Each path below is one point turned by a fixed rotation once a step. After each direction that follows a path, write how fast that rotation turns it, in degrees a step (0 if it stays still).
Each turn is a multiple of 5 degrees from 10 to 175, or 0.
Each row of a path follows its step; steps can be skipped.
Path 1:
step 2: [ 21.4 -31.0 -17.6  13.2  30.6   5.9 -25.1   1.3  -5.1 -24.0 -12.6  -0.4
 -13.0   9.7   4.1 -16.4  13.9   3.3 -33.4   7.2 -31.5   8.2   2.6   6.6
 -12.6   0.0   9.7  22.1  -3.0   7.9 -20.3   9.9  29.2 -14.5 -18.7 -32.2
   3.9]
step 4: [ -4.8  -6.9   8.6  -5.9 -28.0 -34.2   6.8   6.0  22.7 -25.3 -17.8  -3.1
  10.5 -19.4 -26.2  16.0 -15.6  23.7  -9.5  22.1  12.3   5.3 -28.4   4.9
 -10.5  -1.4  21.6   9.6 -17.8  24.0   4.5  23.6 -17.1 -12.2   4.8  -6.8
 -27.4]
step 5: [  5.2  -0.4 -14.5   8.1  -1.4  -0.1  16.9  24.5 -11.3 -29.9 -25.1  -5.7
   2.7  -3.8  13.8 -11.3  -7.4  17.9  36.3  18.5   0.6  -2.3   2.7  -3.4
 -21.0   7.0  19.8   6.9  -4.5  53.0 -30.1  19.6  -1.2   2.6  -6.8   5.1
 -17.2]
step 6: [ 31.9   0.6  -6.4  36.9   0.9  23.7 -20.3  27.6   4.8  -8.1  -7.7  16.9
 -14.3 -18.2  -3.6  -5.6  -1.4  16.6  16.1 -16.7 -33.2   2.9   6.4  29.6
 -12.2  -7.7   9.4  26.4   2.4   8.9 -15.9  14.8   8.7   7.7 -27.0  20.6
  -0.4]
step 7: [ 12.9  -4.2   0.7   9.6  -9.8  12.1 -27.2  -5.9  12.7 -27.6  -8.7  -7.1
   0.6 -11.4 -19.7 -11.2  20.2  17.2 -48.8  -5.8 -24.9 -15.0  21.7   9.9
 -22.5  -3.4   0.2  37.9 -11.9  -2.7  -0.3 -13.6  -4.6 -25.3 -17.1 -11.9
  -8.3]
step 8: [  4.4 -17.3  23.3 -20.1 -14.5  13.2  15.0  -5.4  -7.5 -16.7  -5.3  -9.8
  12.0 -25.3 -19.6 -27.3  16.4   2.0 -14.9  -0.4  -9.6  -6.0  -4.6 -11.8
   0.1  -3.5  20.6  10.2 -54.2  10.0  -9.9  29.3  -2.0 -25.2  13.9 -16.7
  -7.0]
step 9: [  2.9 -10.8  -2.3  11.0  -6.0 -21.0  22.4   5.2  -8.3 -37.0   4.3   8.7
 -29.4  -7.7 -12.7  -0.3 -20.9  21.5  11.9   7.4 -16.8  23.3 -32.4  11.4
  -9.8   3.1  18.1  -4.0 -13.9   4.8  -9.3  42.5   5.4 -15.1  21.5 -14.5
 -22.4]
step 10: [ -2.1   1.5 -45.5 -16.4  -6.1  -2.7 -23.4  11.9  -3.8 -22.6 -16.0   5.6
 -19.7   3.1   2.9   8.9  -2.3  29.0   7.4  -2.8 -20.6  -4.1   6.6   0.3
 -28.9  -4.3  21.7   9.1  14.5  22.0 -22.8  24.0  27.3  15.9  -2.8   0.3
 -30.3]
step 12: [ 24.4  -0.8   6.5  39.7  -0.8  15.5   4.4   8.1  19.7 -17.7 -12.9 -23.2
   7.4 -24.1 -16.3 -10.6 -17.6  20.9 -42.6  20.9  -0.8  -7.7  14.9  -4.7
   4.1   7.8  21.4  11.7  -9.4  17.4   0.2   6.3 -12.9 -28.1  -2.8 -21.4
   1.2]
step 13: [ 20.2 -31.8   4.9 -12.3  -0.6  -4.2  21.5   8.4  15.5 -28.7 -21.1  18.2
  -9.9 -18.2 -20.5 -39.8  -6.1  41.3  -3.3   0.6   0.1 -14.8  -5.7  -4.4
   8.2   0.1  -0.1  -2.6 -36.8  15.6 -26.4  13.3  -1.3   1.7   2.2   0.1
   4.9]
[  5.0   3.3  -2.5   0.1   3.6   8.2  -8.3   1.6  -4.8   1.1   0.3   9.2
  -7.9   3.2   6.3  -1.7   0.9  -4.4   3.2  10.3 -14.1  -2.2  -7.9   0.2
  -9.9  -1.0 -10.6   0.5   5.8  -0.6   2.4  -2.1  12.2  13.5 -12.0  -1.8
  -5.8]
85
[ -9.2  -2.0 -11.9  -6.0  -7.5  -7.0  -1.7 -13.3  -3.1  -2.9  -7.9   4.4
  11.7  -4.3  -1.2  -1.6   3.6   0.0   3.2  -5.1   4.2   2.8   0.8  -2.5
   5.2  -7.5  -7.1   2.6  -7.7   6.7   5.4  -7.8   4.5  -1.9 -16.2  -3.8
  -7.8]
115
[ -6.1   8.6  -8.8  -9.7   4.9  13.9   0.5  -4.6   0.5  -4.8  -3.2 -11.4
   4.1  -3.6   9.8 -10.9   1.7   5.0   0.5  -1.2   2.4 -13.7   8.1  -6.6
  -6.6   5.0   3.5 -10.2  -0.1   1.5  -9.3  -1.9   3.2   3.2   4.3  -2.1
  -1.2]
145
[ -4.5  12.3   5.0   3.5  -0.5 -11.8   2.3   5.1   0.2   5.7   2.2  -1.2
   2.1  -5.3  10.2  -1.6   5.8   8.1  -2.9   8.1   6.6  -1.2  -2.1  -1.7
   1.2 -17.2  11.2   0.5  11.2   4.1   2.2   4.0  11.8  -0.5  -0.6   7.2
  -5.0]
60
[  6.1  -4.8  -0.6   0.3   5.6   4.1  21.5   2.4   0.7  -0.6   2.5   0.0
   8.5   2.3   2.5  -5.0   4.5   9.1   1.1  -6.1  -3.9  -4.9   1.9   2.3
  -8.8  -5.0 -10.1  13.0  -2.5 -10.5   9.5  -3.4   7.0  -5.7   2.7   5.1
   1.5]
55
[  3.3   0.9  -2.8   1.7   4.8  -4.7   4.1  -2.8   1.0  -8.5   9.5   4.6
   3.4   9.5   1.6 -10.1   1.8   9.3   6.6  -6.5  -6.8   1.9   2.0   7.0
  15.5   1.6  -4.1  -4.8  11.3   9.4  -4.5  11.1   1.7   2.7  -3.9  -8.9
   9.1]
95
[ -8.2   6.9  10.0   1.5  -5.9   3.2  17.8  -8.9  -0.5  -3.0  -6.7   8.7
  -1.9   0.8 -16.0   4.2   2.5   3.7  -1.2   1.8   2.6   4.4  -5.8  -6.2
  -9.7   3.4   1.6  -5.4   2.4   5.0  -6.2  -0.5   5.9   8.6  -0.5  -1.4
   9.2]
80
Path 2:
step 0: [-23.2 -30.8  38.5  10.7  21.8  15.5  14.1  33.3 -18.0   1.5  28.9   6.1
 -40.7  18.7  49.8 -13.2  13.6   3.3 -21.2   3.2  -0.6  -2.8  -2.5  -6.4
   3.0 -10.2  26.5   1.2  -2.1  39.9 -12.4  34.0   0.3 -41.3   7.1  19.3
  10.8]
step 2: [-19.0  -9.0 -14.5  13.3  24.8  17.5 -24.4 -14.1  21.8  -7.4  17.2  18.8
  -8.6  -2.0 -23.4   0.3  -9.0 -32.8 -24.9  27.9 -31.7  -7.2  10.3  -7.8
  -1.7  43.6  39.7  22.5  -4.8 -20.3  30.6 -12.3   5.4   4.3 -19.8  54.7
  25.1]
step 3: [-35.5  24.9 -20.7   3.2 -20.1   0.6  -4.9  -7.3  -1.6   4.1  13.4   9.5
 -14.7  24.3  25.9 -21.1  -5.3  14.0  10.7 -12.6 -12.1   4.1 -24.8  47.8
   8.3  20.4   0.2  31.2  -7.6 -13.0 -59.5 -32.8  35.5 -17.7  36.7  12.4
  -7.5]
step 4: [-29.9 -12.4  13.0   6.9  36.7 -10.1  13.3   9.4  -3.4  -8.5  35.2   8.6
   2.2 -35.1   0.1 -31.5  -7.9  12.2  31.1   2.0  -2.2 -19.4 -37.5 -31.2
  19.3 -36.0  -5.9  34.8  17.9  18.3   7.2  20.0  -1.7   7.5  31.1   4.0
  47.8]
step 5: [ 21.2  21.1  30.6  41.5 -27.3  19.2 -30.5  19.4  30.8 -11.0   9.0  40.3
 -30.5  20.5  31.4 -11.1  14.5 -27.1  13.5  -3.9   2.0 -17.1  18.1  13.4
  -4.5 -27.8  33.9 -17.1  18.0  -2.2 -17.5  14.2 -19.3  -3.6 -11.4  -2.5
  28.8]
step 6: [ -0.4  -6.2 -34.6  37.2 -34.8  33.7   7.8 -12.0  39.1 -42.1 -11.6  -6.3
  39.7  -7.7 -35.6   3.4 -29.3   9.1  28.1  -3.2 -19.1  18.2   2.9  -8.4
  10.7   3.0  -5.7  13.5  17.6 -17.0  -3.5  -2.8  28.1   4.1 -21.7  34.7
  17.2]
step 7: [-37.7 -24.4   3.3  -3.9  21.2 -13.1   0.0  14.5  -5.7 -14.4  22.3  19.5
  -7.9  12.4  31.5 -22.5 -13.9   1.0  -8.5  -5.9 -17.4   1.1 -10.8  27.0
   0.7  40.0  39.3  18.7  47.1 -18.4  22.8  -6.0  44.2 -35.9 -26.4 -11.8
 -12.0]
step 9: [ 14.6 -12.0  29.3  29.6  46.0   1.6 -29.4 -12.6  25.1  -4.7  15.2  17.1
  13.0 -10.7 -23.0  36.4 -35.8  -1.7  -4.1   2.5   5.2 -26.7   2.1  -0.6
   5.8  -7.4  42.8  -4.5  17.2   7.9  19.4  25.7  -6.8  25.8   1.6 -16.4
  51.1]
step 12: [-16.6  12.0  45.6  -9.2 -10.7 -39.6   0.6   5.9   4.8  18.1 -27.6  35.9
 -22.5 -18.0  38.1 -25.2  17.2  25.2   8.4  15.0  -5.1  10.0   9.2  32.8
  -5.7 -21.8  43.2  -5.6  20.7  22.5  28.8  -0.5  -1.0 -16.2   9.0 -29.7
  13.4]
step 13: [ -5.0  -8.4  -7.6  38.4 -27.4  30.6  -5.3  -4.9  32.7   3.0   1.1   9.0
  -9.5 -12.2 -43.5  25.6 -24.1   7.9   0.1  20.2  15.2   7.7  30.8  19.1
   0.1 -42.6 -16.5 -20.4 -23.0  38.9  38.3  -4.2  11.6  14.0  23.4  20.5
  24.1]
[ -5.3  -5.2   6.1  -8.7   1.7   6.5  18.1  -1.4 -12.2  -4.5  -1.4  -4.2
  -2.8   2.4  15.5  -9.3  -2.9  -4.1   6.1  -8.9   0.9  -3.1   3.7   2.7
   8.5  -1.3  -1.1   6.6  -5.5  -2.5   6.8   3.2  -2.2   2.6   5.8  -8.5
   4.1]
95
[ -2.5   1.6 -12.5   5.7  -1.4  -2.1   7.8   3.8  -1.5   3.5  -1.7   8.1
  -9.1  -1.2  -3.7  -8.3  14.1  -1.8 -14.5  -3.8  -3.7  -3.1  -1.2   0.0
  -1.7  -5.5   0.2  11.5  -9.0  -4.8  -3.0   2.4  -5.3   1.1   7.5  14.5
   5.4]
25
[ 11.4   0.6  -1.5   6.0   3.7   1.5  13.7   5.7   1.5  -1.3  -1.5  -4.3
   2.3   9.8  -4.1   3.6  -1.5  -0.2  -6.7   9.4   9.6  -2.4  -9.5   3.3
  11.2  -5.6   6.8   0.2   0.1  -8.0   5.0  10.9   7.4 -10.4  -5.1  -0.4
  -9.9]
45
[  5.9  -6.5  10.1   3.3  -0.8  -5.1  -0.9   0.2  -3.1 -11.6   4.2   9.4
   0.8   0.3  -2.1   4.5  -0.8   5.6  -1.1  -0.6  18.7   1.8  10.6  -7.4
   3.9  -7.4   5.2  -2.4   1.6  -3.1   0.8  -9.7 -11.7  -2.4  12.5   5.6
   0.4]
90
[  3.5  -5.9  -0.3  -2.3  -1.1   2.1   6.0  -0.9   8.7   2.3  -4.2  -5.6
  11.7   8.2   7.5  -4.7   7.9   8.7   3.2  -1.7 -11.9   8.6  11.1  -1.2
  -6.2  -4.0   5.4   1.9   5.9  -0.9   7.9  -4.1  -9.1 -10.0  -9.6  10.3
  -2.3]
70
[  9.3  11.1   2.0  -1.5   2.3  -1.8   0.1   1.3  -5.6  -5.4  -3.9   1.5
  -3.4  -3.6  -4.5 -11.2   5.7   6.9   0.8   4.1  -0.2   6.0  15.2  -0.9
   9.9  20.4  -4.0  -0.9   5.1  -5.4   1.9   3.7  10.1   2.8  -1.1   5.7
   1.8]
80
[  4.9   2.8   5.0  -0.9  -8.8  -4.0  -0.5 -12.2  -3.9  -2.4   9.7   7.4
  -9.0   2.0  -1.8  -0.8   5.5  -2.4  -5.2  -6.7  -6.9   4.5  -2.9  10.7
   5.8   7.2  12.1   0.0   2.9   6.8  -5.7   5.0 -12.7  -8.0  -5.4  -9.0
  -6.9]
155
Path 3:
step 0: [ 26.2   7.2 -29.0 -11.6   1.0   4.9 -20.4  35.8  43.4   1.9   6.3  -8.8
 -14.5  -2.4   5.5   0.1   4.1   5.5 -43.9 -12.2  25.7 -52.4  24.0   2.4
  19.4  -2.8 -29.2   5.4   8.9  10.3  21.1   4.8  -4.4  19.0 -38.8   3.1
   7.1]
step 1: [ 22.9  10.2 -23.8  -7.7  21.1  13.2  24.7  -0.6 -14.8  34.5   6.0 -19.3
 -29.1   1.3  -2.6  27.1 -23.0 -26.4  -1.1  47.7 -21.6  10.8  20.1  -8.0
 -15.9   4.8  -6.5 -39.2   4.8  -7.9  42.0   2.5 -15.7  18.0 -15.1 -25.4
  -7.2]
step 3: [ 13.1  38.1  -8.1  12.2 -19.6  10.4  30.8 -43.4  13.2  -9.3  11.8   5.0
 -19.4 -26.3 -12.5 -25.5  -3.2  13.6  -7.0  32.2 -26.4   7.8   8.9  12.7
  18.3  14.8 -16.0   5.6  -9.7 -36.4  17.5 -15.5  -6.7  29.6 -39.9  27.3
   7.8]
step 4: [  8.0  32.1  18.2 -25.6  -7.2  43.8   0.8   4.9  -4.9   2.3   8.9 -15.8
 -25.3   9.9 -11.2  11.2 -21.6 -21.0  -0.8 -25.6 -36.9 -60.2 -26.8  14.4
  20.9  -6.6   8.2  -0.5  12.7  15.0  20.3 -11.6  24.4  23.5   9.9   2.8
   8.1]
step 5: [ 29.0   1.1 -42.7  35.7 -33.4   9.5  22.7 -27.5   8.0  16.9   1.6 -41.9
  14.4  14.7  -7.2  -9.1 -15.4  -8.8  14.2   2.3   5.8 -10.0  33.0  -8.7
  18.6  -8.5  35.3  -6.7  14.2   6.4   6.2 -40.9 -12.6   8.9  -8.6  -1.6
  28.7]
step 6: [-17.4   0.3 -19.5 -26.1  32.0  38.9 -27.5   3.5  28.0 -20.8   3.5  18.9
  -6.1  13.0 -12.9  -0.9 -28.8  -7.5 -31.4  -1.1  29.9  -9.3   8.6   0.7
  11.1 -17.4   4.6 -19.1   0.2  -4.4  38.0 -12.9   4.3  22.2 -19.0  13.9
  51.5]
step 9: [  6.0  40.2 -10.8  33.3 -17.3  20.4   5.8  -6.2  14.0 -37.0  -1.1  19.6
   7.9 -13.2   4.3  14.4 -32.1   2.6 -25.3   3.2 -47.6   3.6  27.0 -12.6
  16.9 -13.4 -23.2  -3.3  -5.0 -14.1 -28.0 -34.7 -13.7  25.4 -16.5 -18.0
  -2.9]
step 10: [-16.6  -3.3  17.0  -0.2  17.0  34.8  33.1   0.0  -4.9  20.7  15.7  12.9
  -9.1 -11.7 -14.7  56.7 -42.7 -10.2 -11.5  -1.5   5.0 -25.9  -3.7  -9.0
  18.2  -2.2  32.7  16.4 -10.4  20.5   7.9 -33.1  26.7  -0.6  32.6  13.0
   8.9]
step 11: [-12.1   8.5 -23.5  -2.0 -31.1  -4.3   7.8 -25.2  36.8 -15.3 -35.0  -4.3
  26.8   1.4  20.9  -6.6 -27.9 -20.7  13.8  20.9  24.1   5.0  17.4  -5.3
  13.1  18.4  13.2  29.4   5.5  20.5  -9.1 -45.7  22.3  -4.7 -21.7 -31.8
  18.9]
step 13: [-18.6  18.3  -5.5 -11.0 -34.8 -44.1   3.5   5.0  24.9   2.2  19.4 -19.5
  35.2  31.9   6.2   9.5 -29.2 -13.2 -43.8  -2.8 -26.9  -5.7   3.4   1.3
   2.9 -30.8  22.8  28.4  -9.5  10.4 -17.4   1.4  24.1   8.2  -0.5  -1.7
 -28.4]
[ 10.7  -5.8  16.8 -10.9  12.5  -1.0  -4.3   9.4  -0.9   0.8   0.6   0.5
  -0.7  -3.3  -7.2   1.3  -2.9  -1.4  -2.7  -7.9   4.7   2.5 -12.3  -6.3
  10.6  -3.9   2.6   4.5   0.5  -7.2   9.1  -5.2   2.8  -3.7   0.5   0.7
   8.1]
170
[ -1.5  -5.3  -7.6   2.6  -4.9  -5.7  -7.9   1.5  -5.6   6.6  -6.8   1.0
 -13.0  -6.1  -1.6 -13.0 -13.5   6.1   1.5   2.7  -6.9   5.2  -2.6  -1.6
   3.7  -7.3   9.9   7.7  -6.0  -2.5   2.2  -5.2  -7.7  -0.6  -5.2  -9.6
  -8.9]
175
[-6.3  0.5 -0.7 -1.8 -6.2 17.3 -3.6 -0.3 -0.3 17.4 -3.0  5.8 -3.6  0.0
 -8.9  9.5  7.7 -2.3  8.0  0.7  4.6 10.4  4.5  3.1 -0.2 -6.7 -0.5  2.2
 -5.9 -7.8  7.6  1.1 -2.2 -1.3  5.8 10.6 -4.3]
170
[  1.3   2.7   2.2  -9.9  -5.3   7.2   1.2   0.9  -0.4  -8.0   6.0  14.1
  -8.7  -3.8   2.0   4.8  -6.9  -5.0   5.1  -6.2  -8.4   7.0  -4.0   1.4
  -2.6  -3.2  -0.4 -21.0   2.9  -1.3   0.0   7.4  -0.2   2.3  -0.1 -13.3
  -1.3]
130
[-13.0   0.0  -2.8  10.7  -2.2  -0.6  -7.3   4.1  11.3  -2.1   9.9   7.2
   2.4   8.3  -2.8   6.7  -5.7  -6.4   5.4   7.3  -8.4   2.2  -5.7 -12.9
   5.6   3.4   6.2   4.5   2.6  -5.8  -5.6  -6.0  11.7  -3.5  -0.3  -0.3
   4.9]
10
[ -9.6   4.4  -8.3  -1.3   1.9  -2.0   8.0  -8.4   5.3  -8.2   0.6  -3.2
 -13.3  -4.0  -3.6  -1.7  -2.2   2.1 -11.7  -9.6   5.2   0.1   1.4 -12.9
   2.2  -7.2  -8.5   2.9   8.6 -10.7   0.9   5.3  -1.0  -7.8   7.4   5.2
  -3.9]
115
[ 11.5  -3.1  -4.2   5.5  -0.9   6.0 -10.7   3.6  -7.8  -4.8   7.5  -5.2
   5.1  -1.2  -7.9  12.4  -4.7   5.6  -4.9   2.7  -2.0  -6.4  14.0  -5.4
   4.4  -7.7   1.3  -6.6   5.8   7.5   2.8  -3.1  -1.0 -12.7   1.2  -1.0
  -8.6]
80
